One turn moves each row of this set onto another row. After a few examples, where does it send each row asked below?
rige: [ -4   4  29  -6   2   9  -2 -33 -14 -13  21 -13  23 -11]
mabu: [ 16   3 -13  -4   0  19  -8  21   6   3   7  39 -14  10]
zanok: [ 26 -18  12   5 -13   4  -3  26 -14  -3  21  20 -12 -12]
nivu: [ 13 -27 -21  -4  -4  13  -5  32  -8   6 -12   6   9   3]
mori: [ 39 -26  12 -27   6 -12  -4 -28  -9  10   4  16   4  15]
zuv: [-11 -15  -9 -17   0  -5  -7 -27   6  14 -12 -33   0  -9]
nupo: [ 19  -3  32   0  -1  14  37 -29 -23  10   0  17  -2  25]
Zomu: [ 16  -2 -14   3   0  16 -13  21   5   9   9  34 -19  13]
zapig: [ 15 -16 -12   4  13  11  10 -34 -20  41  -3 -16  14   6]
deme: [  3   3   4   7  -4   5  10  33 -24   5   1  -9  11 -23]
musa: [ 24 -33   6 -15   7 -19   6 -26  -4   1   9   5   9  29]
dopum: [  7 -25  -2  12   3  10  27 -34 -19  32  12 -15   8   7]
sose: [ 21 -15   8  -6   4  11   4 -37 -37  36   6 -17  12   4]
puni: [-20  15  14   9  -4  32   9 -31  -5  10 -10 -23  -7  -1]
ril: [ -8  23  15  -4  -4  29   6 -39 -19  27  -7 -14 -13   7]
vigoz: [-24  13  16  -2  -8  24  30 -32  -2  14  -4  -7 -11   2]
lonat: [ -8  18 -20   6   8  16   1  27  -6  15 -12   6   4   1]
tufu: [  7 -29 -19  -3  -8  16  -6  32  -6  10  -8   6   7  -4]
fizu: [ 12   9   5 -19  -1  14  -3 -34  -9  29 -24   0 -27  29]
Sevod: [ 29   5  35  -1   3  24  12 -33 -21   7   5  26  -3  23]
Borup: [ 11  28   8  12   0  10   8  20 -10   3  21  16 -17 -13]
nize: [ -1   3  -3  18  -5   7 -15  27   2 -19   8  -6 -10   2]
riz: [ -3   9  22 -30 -10  12 -19 -33   3  -6 -12   0 -19  21]
fenug: [ 21  11  32 -10   0  24  11 -38 -36  21   5   8   1  14]
veves: [ 24  -1  -9  -7   0  14  19  24 -20  25   1  28   3 -13]
Laro: [  8  -1   0  14  -5   4  12  31 -24   5   2 -16   5 -21]
guga: [ 22 -19  10   4 -15  13  -3  24 -11  -7  25  20  -6 -14]
dotop: [  2  21 -22   6  10   8   6  29  -6  15 -16   1   0   4]
lala: [  3   6  38 -23 -11   7  -6 -26   5 -21  -5   8 -16   9]
Zamat: [  5 -13  24 -18  -6  10 -11 -36 -25   1  19 -18  21  -4]
tul: [ -8 -15  24  -6  -2  11  14 -30 -12 -13  22  -4  29   5]
Zikil: [ -7   5  24 -28  -4  -5   9 -25  12 -17  -6  13 -10  23]
zol: [-19 -18 -11 -15  -1  -8   0 -30  17   5   4 -19   1   4]
tarab: [ 20  -1 -13  -5   1  12  13  23 -17  32   8  27  -1 -16]
Rugis: [  0   2   4  16  -5   9 -16  32  -2 -20   2  -3  -7   6]
Ludi: [ -4 -15  -3 -26  -7  -2 -26 -33   3   8  -9 -26  -7  11]
zok: [  7  -5  -3 -11   0  -6  22 -28   6  28 -18   2 -30  26]
daza: [ 14  30  11  13   4   4   4  23 -14   2  18  19 -14  -5]
Kofo: [ 25 -28  14 -32  -3  -6 -19 -31 -15   3   3  -4   8  19]
Balup: [ 21 -15  -3 -13   0  10   7 -27   0  32 -28   6 -25  24]

Ludi turns into sose
puni turns into zuv
Now these:
zol turns into dopum
mabu turns into guga
tarab turns into Zomu

One turn moves each row of this set onto another row. After a few examples, where does it send each row asked below?
zul: [-11  13   8  30 -42  20  13   2  10 -27 -12  22  28  -9  41  14  -5 -19
  17   1 -14 -19 -34  48  -3 -24]
Sodo: [ 12   4 -17  18 -29  -1  15  -4 -10 -19 -56   6  11  -2  22  11  17 -13
  50 -13 -10 -12 -50  32   7 -35]
besid: [ -1  18   7   7 -58   6  -5  10   5 -22 -16   0   5 -20  42   8  -9  18
  42   8  -4  -6  10  27  -4  23]
nol: [-18 -11 -28  13  -2   0  13   7  14 -17 -39   0   8  34  47 -30  20  -2
  41 -18  16 -18  -8  27  12  -4]
vapa: [-13 -10  -3  13 -14  12 -11  12  16  -3  37  -4  41  22  29   3 -21   2
  43  -6  -9   7 -19  33  -3  12]
remed: [-14 -19 -23  18  -2   1  -7   9  10 -15 -33   7  20  28  47 -26  31  -5
  50  -2  24  14   3  20  11  -7]
Tegiz: [-21 -15 -10  15   9   3   2   9   9 -15 -58   1  21  32  40 -11  29 -14
  28  -2  13   3   0  20  -8 -21]
Lusa: [  6  25  16   7 -35  10  14  14   6 -17  -4   3  -2 -13  18  14   2   7
  52  16   2  -4  -5  28 -23  33]
faran: [  8  -9   9  20  -6  24  15  -4 -16 -12 -36   3   8   0   8 -33 -39  41
  47 -13  20   6  11  11 -21  -4]
gen: [ 16  14  26   2 -32  15  10  -3 -31  -4 -36  23  15  10  21   4  12  43
  40  -4   7  18   0   6 -26  -8]
Mif: [-18 -23  -1  32 -16  30  12  11  18  -5  -3  25  11  15  26 -13  -2 -30
  34   2  21 -30  -3  24   5  12]
Futo: [-19 -21   2  29  -8  -4  18   8  26  -7   2   1  16  13  26  -8   6 -20
  41  -1   1 -39   3  42   4   7]
Libup: [ -8  -1  -9   8  -7  23 -31 -11  11  -4  23  19  28  14  21  12 -22 -17
  50  -8  -5  22 -17  25   1  12]
vib: [ 29  -7   5  16 -27   3   2   6 -22 -17 -62   7  33  -3  19  14  24 -12
  31  -4   0  -1 -26  19  -6 -32]
zuzuk: [ -3 -13 -18  17  19  18 -10 -13   1 -20  -8   8  44  23  32 -12 -30  22
  42 -11 -11  21 -31  16  -1 -39]
pidin: [  5  20   7   2 -51  15  12  -1 -27 -19 -29   9  -4   8  17   8  17  26
  66 -14   8  24 -15   9 -17   5]
lizi: [ 20  27  12  10 -43  16   3  -2 -29 -24 -23  17  21  -6  31   6  18  24
  53  -8   7  35 -14  14 -22 -17]
zite: [ -1 -11 -22   9   3  21  -3  -3   0 -36   8   8  39  37  35 -17 -20  22
  38 -29  -5  18 -36  12   9 -15]
puzup: [  4   7  14  18 -27  -3  14  -2  16 -27  -9  13  26 -16  24  25  12 -20
  39   7 -19 -16 -41  52   2  -5]
vofub: [  5  -6  10  25  15  11   2 -20 -30 -12 -31   1  18   5   7 -21 -40  31
  23 -13   6  15  -2  12 -18 -10]
Garaz: [  2  -2   3  11 -12  19  -2 -10  18  -2 -21  13   1  -6  -1  13 -52  13
  54  -3 -25 -19   1  31 -16  -3]
Deku: [  7   4   5  25  -8  22  14  13   9  -4   2   0  14  -4 -11   5 -52   7
  41  -2 -16  -9 -15  39 -28   7]
nov: [  5  -4   3  21  -7  27  20 -13 -22 -24 -25  -3   3  11  -7 -20 -45  22
  47 -33   9   0 -10  13 -26  -6]
rone: [ 12 -14   2  23 -20  12  22  -3  -3 -13 -66  15  17  -3  21   0  17 -16
  48  -2   5 -16 -33  28 -10 -46]
bolu: [ -9 -29 -11  15  18  13  -9   3  -1 -24 -15   9  39  32  35 -11 -10  23
  30   4  -7  28 -26  -2  12 -17]

Lusa turns into vapa
besid turns into Libup
Tegiz turns into gen
Now these:
lizi turns into zuzuk
zite turns into Sodo

One turn moves each row of this set onto another row. After a few examples, where does it send each row asked below?
zevi: [ -7 -26   8  16  16  -5  -2 -11 -14 -22  12  11   2 -12  16 -22  -4 -11]
muk: [-17 -27   7  22  15   0   6 -16  -6 -21  15  17  10 -13  10 -12  -2 -11]
mibad: [-23   7 -23  -7  -4   8  -4 -17  11  15  -8 -17 -24 -19  -6  22   9 -19]
Mipi: [ 20  -2  21 -15   4   7  31   9  22  20  17  18  20  -9   0   7  21  33]
viga: [ -6 -28   6   8   5  -1  17  -4  -2 -25  -5  -1  16  -4  18   9  -7  55]
zuta: [-26   1 -13 -18   2  19  -5 -22  12  12  -7 -23 -18 -16 -20  19   9 -13]
Lud: [ -3 -18  -2 -11   3  20   2  27   7 -25 -11   0  34 -25   6  30 -12   5]
sabef: [ -7  -5 -19 -20  11 -15 -17 -27   5 -18   4 -41   2 -15 -18 -11  -2   8]
Gakob: [ 41   6  -4 -12   9 -36  -3 -12  -9   0   0 -15   8  13   6 -11  -3   8]
kag: [  6   3  29  -2 -20  12   0  12  25  11  16  -4  13 -14 -22 -13   9 -10]
Vapu: [-14 -18   9  27  -9   2  28 -21 -11  11  12  15   0   1  12   2  16  25]
zotas: [  5  22 -28 -26  26  12  -9  -4  18  10 -11  -3  17 -17   6   6  12 -20]
Zor: [  5   6 -29 -32  38   7 -10 -17  13   0  -9  -7  18 -28  -5   7  17  -8]
Dut: [  4  -5  34  -4  -7   6   6  10  26   8  27   0  20 -17 -21 -10  11  -8]
kavud: [ 14  13 -24 -39  34   1  -6 -10  16   4  -4 -11  17 -15   8   3  15 -15]
sot: [ 20  -6 -23  -2  18   1  12 -12  -4  15 -11  28  -1  -4  22  33  -3 -10]
vibi: [ -6 -20   7  -2   7  23   1  22  14 -30   0  -5  34 -21  -1  31 -10  12]
milim: [-25   7 -10  -5  -3   6 -14  -8   7   9  -4 -27 -31 -10  -7  13   2 -15]
Rem: [ 46  -1   4 -10   9 -32  -9 -13   3   5  13 -12  14  12  -1 -11   0  10]
dini: [ 20  -6  16 -21   0  12  30   7  19  20  -3   2  24  -8  -2  -5  13  47]
sunub: [ -4 -30   5   3   3   5  15  -2  -8 -11 -21  -4  14  -4  11  12   2  60]
Bimik: [ 10   3   1   4 -30   2  -2  -2   1   4  -7 -24  -7   8 -14  43 -15  16]
dat: [ -4   6 -13 -17   4 -20 -24 -19   3 -27  -6 -41   0  -6 -13  -1  -1  10]
ris: [ -4   6 -18 -26  11 -29 -20  -9   0 -24  -3 -33  12 -10  -5  -8  -8   5]
nizeg: [ 24   1 -28  -5  15   2  10  -2  -2  19 -22  14   2  -1  24  31   0 -10]
Fen: [  5 -28   5   6   4   1   8   6   6 -21  -1  -5  25   3  12  18   2  57]
Pep: [ 19   0  20 -14   4  13  26  14  20  15   5   5  35 -16   4   9  18  41]
pufov: [-13 -18  22  20  -7   4  24 -16   4  24   7  16  -5  -3  10  -9  20  22]
gubut: [ -3 -17   8  19   0   7  30 -19  -7  25   0  14  -6 -11  11 -14  18  32]
natob: [ 13   7   0   2 -27  -6  -2   2   4  10 -14 -24 -22   9 -11  31 -11  12]

milim turns into Mipi
sabef turns into gubut
mibad turns into Pep
Now these:
kag turns into Rem
natob turns into Dut

One turn moves each row of this set onto another row. After a few examples, where does it send each row asked below?
kodob: [-31 -20   2 -26 -19   5  -3 -11  23  41  22  -8 -44 -15 -20 -19   4  33
  -6 -11  27  23]
kigoz: [ -3 -21  -7 -43 -22  -1  14 -27  38  42  17 -12 -21  -6 -46 -29  10  16
 -49 -53   2   2]
duko: [-25 -20  -7 -35 -29   8 -15 -19  42  51  17 -13 -60  -7  -3 -10 -11  63
 -22 -39  16  24]
Roneg: [ -2  13 -43 -27 -43 -30  14  -8  43  44 -12 -17   7   7 -11  -2  12  60
 -54 -43  21  27]
zez: [-31 -17  -1 -15 -27   6  -2  -9  24  50  26 -13 -42 -18  -9 -23   3  40
 -12  -5  28  26]
pebev: [ -7  16 -31 -37 -13 -17  -5 -18  19  14  -4  -4  16  -2   5 -38  10  27
 -55 -23  -6  12]
zime: [-17  -3 -38 -36   0 -11  -5 -14  31  16 -22 -13  19  -8  25  -6  12  51
 -59 -33  18  31]
tok: [  0  12 -12 -40 -11 -14  -8 -22  17  21   8  -2  17  -3  -4 -37   9  27
 -55 -19 -18   7]
napi: [ 15  -8 -24 -12   1 -14  -7 -45  35  72   2   2 -23 -42 -20   8  -7  58
 -31 -44  -3 -11]
gezel: [-23  -6 -23 -36 -36   2 -12 -12  35  44   3 -13 -51  -7  -2  -3  -2  77
 -23 -34  28  39]
tor: [-18 -33  -1 -47  12  -6  14 -30  39  49  10  -9 -16  -2 -22  -4  13  16
 -54 -64  12  19]
kiro: [-37 -13  16 -37  -3  -9  -3 -31  51  47  28 -21 -35 -15 -15 -12   5  15
 -22 -37  11   3]
gupak: [-20 -29   7 -46  -3   7  -5 -36  45  49  21  -6 -54  -6 -13 -11  -4  29
 -27 -44   5  10]
fudi: [  0   7 -48 -20 -17 -28   4 -24  35  38  -8  -6  -8  27 -18 -26  14  31
 -51 -33  32  33]
luter: [-13  -7  -5 -32  12 -18  13 -36  40  44  17 -13 -20   7 -24 -36  14   0
 -41 -37  14  14]
maror: [  2 -11 -26   1 -26   2  10 -16  41  36 -29 -18  -1 -49   7  -2 -10  69
 -41 -26  14  -2]
balum: [ -5  17 -43 -26 -17 -15  -5 -14  29  10 -14 -16  16  -6  11 -35  10  43
 -49 -14  14  22]
belor: [-18  -1 -26 -46   7 -15  -4 -18  21  20 -12   0  19  -2  21 -12  11  33
 -65 -39  -2  23]
Kenot: [ 10 -11 -12   4 -14  -1   5 -34  31  56  -6 -15 -10 -59  -9   0 -10  53
 -21 -19   5 -11]
zubem: [ 10 -19 -16  -4  11  -1  -1 -45  36  61 -15  -8 -22 -43  11   9 -17  60
 -25 -30   7   2]
mitat: [  8   0 -14 -12  -4 -15  -8 -51  34  84   5  -2 -10 -40 -11   9   6  55
 -35 -37  -6 -10]
val: [ -1  -3 -43 -40 -34   1  -4  -7  28  10 -18 -13  15 -16   2 -16   7  61
 -60 -36   6  18]
kov: [-26 -20  -3 -44 -20   5 -16 -20  40  42  15 -10 -60  -4 -14  -9 -10  53
 -15 -40  17  21]
loma: [ 15   0 -22   3   6 -17   0 -42  25  71   8   4 -18 -43 -21  -9   0  40
 -22 -19   6  -8]
dimef: [-48   9 -10 -26 -21 -17 -11  -8  43  45   8 -27 -29 -15   7   4  10  61
 -19 -29  39  38]
Vivab: [ -4  -1 -15  -3  20 -28  -3 -43  36  74   4  -4  -9 -45  -9  13   3  43
 -27 -36   9  -6]
didog: [  0 -10 -12 -54 -15  -2  -8 -18  18  24   1   3  16  -9  -3 -11   6  43
 -67 -43 -23   9]
porer: [ -7   0 -42 -29 -43 -23   6 -11  41  37  -6 -17   5   6 -34  -6  16  42
 -59 -55  24  19]
vev: [-29   0 -17 -18 -37  -1  -1  -4  22  42  12 -13 -34 -18  -8 -17  11  56
 -13  -4  38  39]
Balu: [ 16   2 -18  -5  -2 -13  -6 -53  28  83   7   3 -15 -34 -11  -5   6  49
 -29 -21  -4  -7]
gupob: [ -2 -12 -27   1   7  -5   6 -27  43  40 -34 -12  -8 -34  31  -1 -10  64
 -39 -22  23  13]
zonuz: [  3   9 -12   5   5 -20  -4 -47  47  56  -7 -23 -15 -43   7  -6 -14  49
 -17 -23   7 -10]
lunog: [-16 -19 -38 -24 -10 -19  13 -12  27  43 -11  -4  10   9 -14   7  23  32
 -60 -43  38  40]
Gepi: [-14   1  -8 -47  15 -18 -10 -26  22  27   1   0  20   1  15 -13  10  29
 -61 -34 -11  19]
Veg: [-23 -29  11 -35 -13  10   6 -24  32  46  28  -6 -38 -20 -25 -18   6  16
 -22 -22  10   6]
Fid: [  3  13 -28   8 -14 -14   3 -27  50  33 -26 -23  -8 -34  16 -24 -12  59
 -32 -14  18  -2]
todi: [ -5  -4 -31 -50 -26  -3  -3 -12  18  16  -9   1  17 -11  -2 -17   8  43
 -67 -44 -13  11]
zopap: [-54  -7   8 -24 -15 -12 -11 -12  48  52  23 -29 -35 -18   4  -1   2  45
 -18 -34  27  22]
dov: [-52  -9  11 -35 -10 -12 -12 -14  45  43  21 -26 -36 -16  -9   0   3  38
 -11 -36  27  18]
vavez: [ -9  -3 -39 -21 -24 -25  22  -4  29  48 -14  -8  16   3  -1   9  20  51
 -53 -31  32  39]
zod: [  6  10 -48 -21 -24 -26  17 -14  32  46 -14  -4  -2  20  -1 -13  12  52
 -48 -23  27  39]
pafu: [  3  -2 -11  -5   8 -18  -4 -50  28  85   7   0  -5 -40  -4   7  11  45
 -31 -25   2  -4]

zonuz turns into Kenot
tok turns into didog
Now these:
napi turns into Vivab
kigoz turns into tor
vavez turns into zod
vev turns into gezel
mitat turns into pafu
kodob turns into kov
gupob turns into Fid
porer turns into lunog
val turns into zime
Veg turns into gupak
pebev turns into todi
duko turns into zopap

